In the rows, zero is written as 128.
The rows of X fall into several groups, which share some directions, and each row is roughly a mix of its group's hidden directions.
X (139 x 10):
[[141 141  93  72 140 107 118 159 117 114]
 [164 125 126 121 126 140 133  75 170 103]
 [125 150 161 162 139 114 143 109  75 112]
 [114 157 110 163 152 125 124 123 170 170]
 [122  93 143 120 171 181 140 145 120 134]
 [144  97 123 117 125  74 158  91 126 114]
 [143 111 126  83 139 152 153 122 166  91]
 [ 90 123 166 165 148 110 137 124 134 167]
 [164 119 122 144 118 104 137 161 178 155]
 [166 119 117 123 114 142 145 167 178 108]
 [154 144 134 127 118 192 145 142 146 100]
 [127 126 100 152  83 135 155 167 155 108]
 [136  87 104 142 121 108  94  78 130 138]
 [176 134 130  98  98  80 120 137 122 138]
 [113 143 147 196 152 131 111 141 124 144]
 [157 128 139  99 118 103  89 124 117  77]
 [132 136 100 181 140 114 157 117 134  87]
 [111 172 140 157 157 122 170 156 123 134]
 [117 156  85 106 134  88 132 102 162 132]
 [144 125 157 133 144 104 114 160 112  70]
 [153  89 149  83 112 153 102 138 146 120]
 [128  98 150 176 107 153 120 127  86 141]
 [166 152 125 102 100 154 128 106  99 164]
 [126 136 158 154 149  71 156 130 145 108]
 [139 139 147 125  56 144 119 145 125 144]
 [166 129 105 141 172 113 106 130 153  91]
 [151 117 122  99 129 161 118 178  91 137]
 [114 122 130 156 176 128 133 113 110  75]
 [130 115  82 156 109 120 150 163 160 107]
 [165 152 115 122 127  72  96 122 139 111]
 [116 134 103 148 118  78 144  86 103 112]
 [109 146 149 147  92 129 126 162 144 179]
 [116 130 149 126 127 160 168 176 102 105]
 [118 114 160 131 166  69 129 117 110 132]
 [100 147 102 112 121 114 130 144  64 121]
 [146 144 116 132  78 108 160 127  88 104]
 [124 119 129 103 102 109 164 140  71 143]
 [135 173 154 157 119 125 175 124  99 125]
 [128 134 145 125 131 160 127  62 109 104]
 [125 162 105 143 121 164 146 127  85 165]
 [110 152 124 106  79 153 148  99 136  95]
 [136 127 111 120  91 101  76  92 135 117]
 [139  95 106 152 131  77 149 153 149 148]
 [133 126 110 165 125 136 139 157 129 192]
 [138 143  90 112 124 121 133 103 136 191]
 [ 86 124 123 118 170 147 130 102 114  85]
 [168 119 105 141  73 107 147 146 129 143]
 [108 168 113 141  94 151 138 135 156 169]
 [141 159 137 125 133  93  82  90 154 137]
 [153 162  91 126 139  78 118 125 134 156]
 [134 110 151  81 135 127 140 111 144  74]
 [128 121 128 169 174 135  88 108 147 107]
 [ 87 147 150 122 141 121 129  92 134 180]
 [161 141  99 176 140 104 150 159 117 123]
 [ 72  91 132 105 137 153 153 142 128 115]
 [131 151 129  87 127 166 128 122  82 158]
 [126 114 115 157 152 131  94  96 100 172]
 [168 157 125 165  98 133 151 100 114 150]
 [152  74 118 101 150 132 134 110 156 154]
 [135 107 158 109 144 139 124 172 179 123]
 [156 160 120  97 108 114 106 122 129  75]
 [131 101 111 147 189 136  98 124 151 136]
 [111 113  93 126 140 160  76  97 127 139]
 [163 151  86 108 100 109 137 134 136 167]
 [ 96 112 137 144 128 180 158 121  93 144]
 [144 105 175 111 139  89 125 111 140  90]
 [112 159  73 130 158 138 141  92 126 116]
 [150 165 130 108 108  85  87 108 121 120]
 [114 142 165 126 143 125  96 163 169  98]
 [145 140 108 147 101 130 124  98  65 123]
 [107 101 131 147 138 161 169 156  91 113]
 [164 121 118 165 143 107 163 158 162 127]
 [166  90 107 134 135 142 117 137 126  74]
 [ 95 127 148 175 134 111 139  93 160 147]
 [103 117 106 109 118 165 139 174 121  91]
 [118 120 161 154  78 153 131 146 119 163]
 [159 137 198 115 146 141 128 134 116 129]
 [ 74 123 143 129 131 141 160 115  81 129]
 [157 130 116 175  91 122 150 103 154 109]
 [107 117 117  95 112 177 133 163 113 100]
 [164 123 106 141  99 165 139 145 157 165]
 [ 91 111 112 111 107 113 138 111  74 105]
 [109 120 164 115 172  92  99 153 124 141]
 [170 150 114 120  76  96 113 122 114 121]
 [116 118 121 138 151 186 120 117  84 146]
 [131 132 124 178 139 145 160 134  95 168]
 [179 160 134 119 111 118 105 141 172 124]
 [100  97 119 141 174 119 156 102 107 104]
 [ 87 115 150 161 158 164 137 110 156 127]
 [ 96 136 114  94 148 127 161  98 105  92]
 [120 119 105  76  90 156 126 161 137 125]
 [145 162 130 128 165 153  95 102 119  90]
 [111 147 150 109  86 131 125  89 108  90]
 [ 82 106 143 112  99 162 156 135 112 152]
 [139 153 164 137 176 110 149  94 109 138]
 [132 104  83 119  99 110 179 140 136 138]
 [139 111 148 123 193 141 154 112 133 152]
 [ 93 133 111 134 129 125 141 116  58 122]
 [121 176 173 110 106 109 157 141 144 125]
 [147 139 135 149 103 173 180 146 121 118]
 [124  94 138 129 137 120 159 178 169 115]
 [153 127 129 129 110  96 185 110  96 137]
 [142 126 189 154 137 104 106 103 127 147]
 [136 109 114 171 133 132 116 111 106 186]
 [159  86 145  99 142 102 118  89 148 127]
 [107 112  64 135 133 157 132 124 133 159]
 [ 84 134 134  80 127 131 158 166 120 119]
 [132 168 131 104  81 138 142  91 124 152]
 [109 108  73  98 108 134 100 117 151 116]
 [116 194 120 139 115 143  94 141 132 144]
 [ 87 140 160 167 145 151 149 146 102 122]
 [118 138 141 154  74 146 145 129 117 173]
 [143  91 176 129 113 126 105 174 127 130]
 [133 100 123 144 163 157 114 178 157 136]
 [166 115 122  95 138  92 129 103 103  91]
 [150 120 137  98 145  74  93 111 150 126]
 [198 114 114 150 128 111 116 107 128 132]
 [118 132 134 131 134  82  90 106 123 177]
 [112 153 152 166  99 127 157 172 123 118]
 [ 90 107 130  98 181 113 103 114 137 121]
 [163 115 132  82 119 104 127 117 108  84]
 [ 75 118 156 110 112 129 122 169 153 141]
 [157 145 133 111 152 101 117 151  95  81]
 [114 111 123 109 148 195 110 124 133 102]
 [181 149 105 132 113 147 143 149  86 126]
 [178 148 107 105 101 149 133 145  94 142]
 [ 92 135 118 170 133 131 151 116  98 172]
 [106  73  98 134 156 100 143 145 138 117]
 [126 109 137 144  93 138 136 142 152  65]
 [ 98 118 134 102 161  95  81 117 147 140]
 [137 122 140 150 123  88 112  99  71 127]
 [109 117 142 132 160 102  97 126  84  90]
 [159 130 103 137 157  83  84 115 137 119]
 [118 168 150 157 130 123 170 170 114 123]
 [145  95 109  97 115 128  97  75 117 129]
 [113 148  83 145 185 129 113 119 138 119]
 [119 130  97 136 125 145 109 126  65  97]
 [146 126 162 111  84 150 124  99 157  98]
 [ 98 124 146 136 131 154 139 179 107  88]]

Each list below has four rows that fit no group; the rest each fit one group, if only roughly. Name those rows in the order they come.
- K_4: [137 144 132 105 105 167 179 161 137 127]
- K_434: [119 136  85 146 163 130 143  83  97 126]
- K_956: [122 122 167 139 141 159 147 129  71 112]
- K_435: [140 138 166 161 151 117 123 111 100 176]
- K_5: [110 124  93 130 161 176 159 124 157 125]
- K_32: [ 73 122 142 123 150  92 117 108 102 151]
- K_184: [113 131 167 134 190 149 142 143 142 124]
- K_779: [162 146 111 115 106 150 165 164 162 135]
- K_119: [ 85  79 144 136 152 149 138  98 137 116]
- K_706: [146 114 123 120 148 132 161 122 191 152]
- K_508: [170 117 128 152 147 133 117  95 114  78]
- K_551: [ 62 124 113 117 121 126 115 168 137 137]

K_4, K_779, K_119, K_551
- K_857: [124 113 147 119 188 120 157 141 162 113]
- K_959: [144 177 114 113 120 102 135  88 112 161]
- K_73: [184 114 109 134  97 107 116 161 145 117]
- K_798: [174  95 165 141 135 127 128 122 146 167]
- K_176: [ 83 156  99 166 151 143 133 103 127 144]
- K_868: [178 125 140 130 102 122 111 108 139 178]
- K_415: [125 159  73 144 135 112 131 124  91 155]
- K_776: [ 93 130 167 140 121 153 133 110 123  75]
- K_46: [136 156 103 180 124  81 126 127 133 109]
- K_429: [112 111 176 144 122 121 153 152 175 118]
- K_301: [150 113 139 160 148  79 125 115 116  87]
- K_920: [104 125 160 142  94 100 124 108 169 159]
- K_660: [150 150 147 113 113  95 100 131 170 165]
- K_599: [110 122 122 144 159 132 157 175 171 142]
- K_276: [152 121 174 109 143 153 138 142 142  80]

K_46, K_429, K_301, K_276
- K_103: [169 105 119 121  72 115 125  98 140 121]
- K_284: [ 81 182 142 130 126 116 158 127 109 128]
- K_543: [120 156 146 176 109  82 132 126 102 118]
- K_602: [103 106 131  82 107 104 167 155 115 126]
- K_282: [142 127 164 150 125 182 152 154 145 110]
- K_524: [102 169 127  98 100 143 149 163 106 109]
- K_111: [122  99 133 114 118 152  73 108 118  90]
- K_198: [121  76 132 128 110 155 108 148 167 153]
- K_310: [107 135 129  79 103 131 131 184 120 125]
- K_693: [ 96 132 142  97 139 169 170 130  98 119]

K_103, K_602, K_282, K_693
- K_329: [119 141  75  96 132 133 135  84 107 142]
- K_736: [168 125 124 105  73 115 155 132 126 154]
- K_514: [104 146 126 138 147 116 150 111 122  62]
- K_260: [103 130 151 125 122 109 142 159 190 118]
- K_783: [144 127 152 170 136 107 144 134  72 145]
- K_322: [112 118  98 115  91 149  93  87 128 150]
- K_567: [146 163 143  94 125 157 114 133 155  84]
- K_217: [130  94 128  96 154 147 165 101 128  92]
- K_369: [ 91 105 142 119 119 156  93 147 169 146]
- K_470: [143  88  68 140 147 140 139 133 141 110]

K_260, K_783, K_322, K_369
- K_83: [161 124 109 132 125 121 123 164 129 190]
- K_924: [ 82  75 123 137 153 123 136 129 130 160]
- K_503: [138 132 151 115  74 108 108 147 124  85]
- K_392: [117  72 102 115 134 112 125  86 112 109]
- K_163: [116 131 120 103 108  77  79 139 110 133]
- K_145: [137  80 111 112 136 159 125 148 173 149]
- K_606: [120 124 171 155 118 131 140 161  87 162]
- K_185: [126 137 118  88 121 148 133 188  99 122]
- K_74: [145 139  93 161  88 105 105 132  93 117]
- K_86: [155 142 113 136 129 157  98  96 163  89]
- K_960: [131 182 113 131 115 148 145 167 136 162]
- K_640: [144  95 146 127 100 158 151 181 131 132]
- K_805: [128 111 135 110 106 159 151 119  75 162]

K_163, K_606, K_74, K_805
- K_55: [182 136 136  94 135  97 128 142 128  91]
- K_621: [134 107 130 107 156  81 116  83 112 110]
- K_94: [122 129 158 137 125 178 173 147 153 139]
- K_972: [153 122 139 113 163 155 166 144 168 106]
- K_730: [169 125 154 139  77 118 164 138 128 117]
- K_778: [ 80 135 109 153 105 133 165 149 159 140]
- K_245: [117 138 119  94 181 143 109 102 162 134]
- K_987: [136  98  95 110  80 149 145 141 111  97]
- K_700: [117 142 126 165 160 101 145 178 114 112]
- K_143: [153 134 110  87 136  75 133 118  98 116]

K_55, K_621, K_972, K_730
- K_670: [106 156 125 119 140  96 163 124 155 175]
- K_608: [106 137 163 163 125 101 135 160  87 113]
- K_7: [101 126 168 115 117 156 126 155 177 115]
- K_760: [103 145 106 147  96 100 154 153 167 148]
- K_345: [118 138 104 123 116 191 135 134 168 117]
- K_607: [ 95 124 136 130 137 141 108 152  88 180]
- K_677: [135 159 121 124 120 179 151 156 166 143]
- K_370: [119 131 158 124  94 146 135 191 116 134]
- K_382: [155 137  98 172 149  89 145 109 149 138]
- K_312: [148 100 127 110 109 188 112 148 116 148]
- K_341: [ 89 148  91 114 108 135 155 167 129 151]
- K_939: [106 103 181 134 117 115 144  94  98 116]
- K_749: [121 138 137 104 128 156 112  83 167 164]

K_608, K_607, K_677, K_749
- K_212: [ 91 162 134 139 108 155 100  92 112 153]
- K_673: [150 194 131 148 123 132  95 123 147 129]
- K_418: [131 116 148  68 124 117 114 124  81 134]
- K_734: [157 109 101 142 146 123 119  66 146 127]
- K_136: [105 146 130 105 168 115 107 116 159  83]
- K_804: [146 126 133 130  82 110 175 165 147 121]
- K_788: [130 118  88 137 122 126 131  74 165 153]
- K_192: [159  88 124  84  82 138 130 133 126 126]
- K_935: [156 132 132 100  81 165  95 127 115 144]
- K_821: [138 138 106 116 125 153 128 194 150 106]
- K_19: [140 100 142 151 115 172 130 164 155 159]

K_212, K_673, K_418, K_821
- K_350: [126 161 133 108 156 162 137  98  80 122]
- K_157: [ 96 131 100 137 138 108 147 182 143  98]
- K_630: [128 133 141 115 101 135 120  78 147 180]
- K_895: [166 143 106 167 117 162 124 110  90 131]
- K_294: [145 147 174 110 112 151 151  95  99 108]
- K_614: [154 122 129 127 130 168 120  76 105 162]
- K_394: [123  97 146 168 151 134  93 140 164 151]
- K_158: [108 138 109  98 120  86 120  83 111 156]
- K_990: [119 146 120 142 167 122 184 109  96 132]
- K_117: [137 140 110  96  84 117 119 130  96 173]
- K_546: [ 96 115  94 118 122 138 170 147 161 160]

K_294, K_158, K_117, K_546
- K_964: [124 136  98 153 126 104 101  90 117  80]
- K_986: [ 85 165 155 153 152 147 148 140 149 116]
- K_586: [151 112 131 138 139 147 104 139 181 170]
- K_180: [ 97  94  78 119 115 100 122 104 106 132]
- K_818: [151 154 128 143 102  84 109 158 156 102]
- K_854: [116 155 129 176 134 122 121  96  79 133]
- K_775: [134 126 108 108 141 151  77  92 146 159]
- K_141: [ 96 102 136 148 149 115 150 157  97 169]
- K_256: [110 117 146 157 117 159 105 180 138 103]
- K_649: [119 130 127  71 135 154 120  98 107 164]

K_964, K_986, K_180, K_818
- K_61: [134 165 134 115  80 129 134 108  81 114]
- K_13: [136 130 117 115 111 117 126 146 141 202]
- K_746: [ 96 152 157 156 155 163 129 139 160 148]
- K_285: [111  88 109 122 139 107 100  81 137 157]
- K_844: [100 154 120 129 108 107 164 177 137 104]
- K_563: [146 164 102 141 176 110 121 102 145 152]
- K_133: [142  91 112 122  97 125 124 154 160 175]
- K_926: [101 148 151 119 140  93 127 187 120 125]
- K_244: [ 82  94 157 143 149 129 149 138 164 140]
- K_38: [108 176 124  93 155 143  95 112 133 107]
- K_665: [ 91 132 140 111 135 183 130 131  92 150]

K_746, K_285, K_563, K_244
- K_623: [149  96 121 118 132 105 136 144  63 123]
- K_867: [139 166 123 140 106 144 169 144 167 156]
- K_169: [108 110 125 158 154 131 106 148  70 116]
- K_915: [166  88 139 124 101 147 107 162 125  98]
- K_355: [ 82 153 118 169 146 130 111 151 106 151]
- K_580: [118  85  90 131 108 155 130 116 174 131]
- K_390: [128 120 108 147  95 143 116  66 132 104]
- K_45: [ 72 128 127 162 140  82 128 136 120 128]
- K_121: [114 139 108 168 116 189 127 110 140 135]
- K_44: [110 112 187 130 141 135 122 126 167  98]
- K_65: [152 119  85 111 138 101 152 135  79 139]
- K_991: [103 109 114 160 168 137 146 112  81 125]
- K_67: [116 128 111 115 117 115 122  86 167  78]
- K_489: [147  85 159 111 131 100 153 150 154 101]
- K_383: [118 118 177 116 175 141 114 164 119 138]

K_867, K_390, K_45, K_383
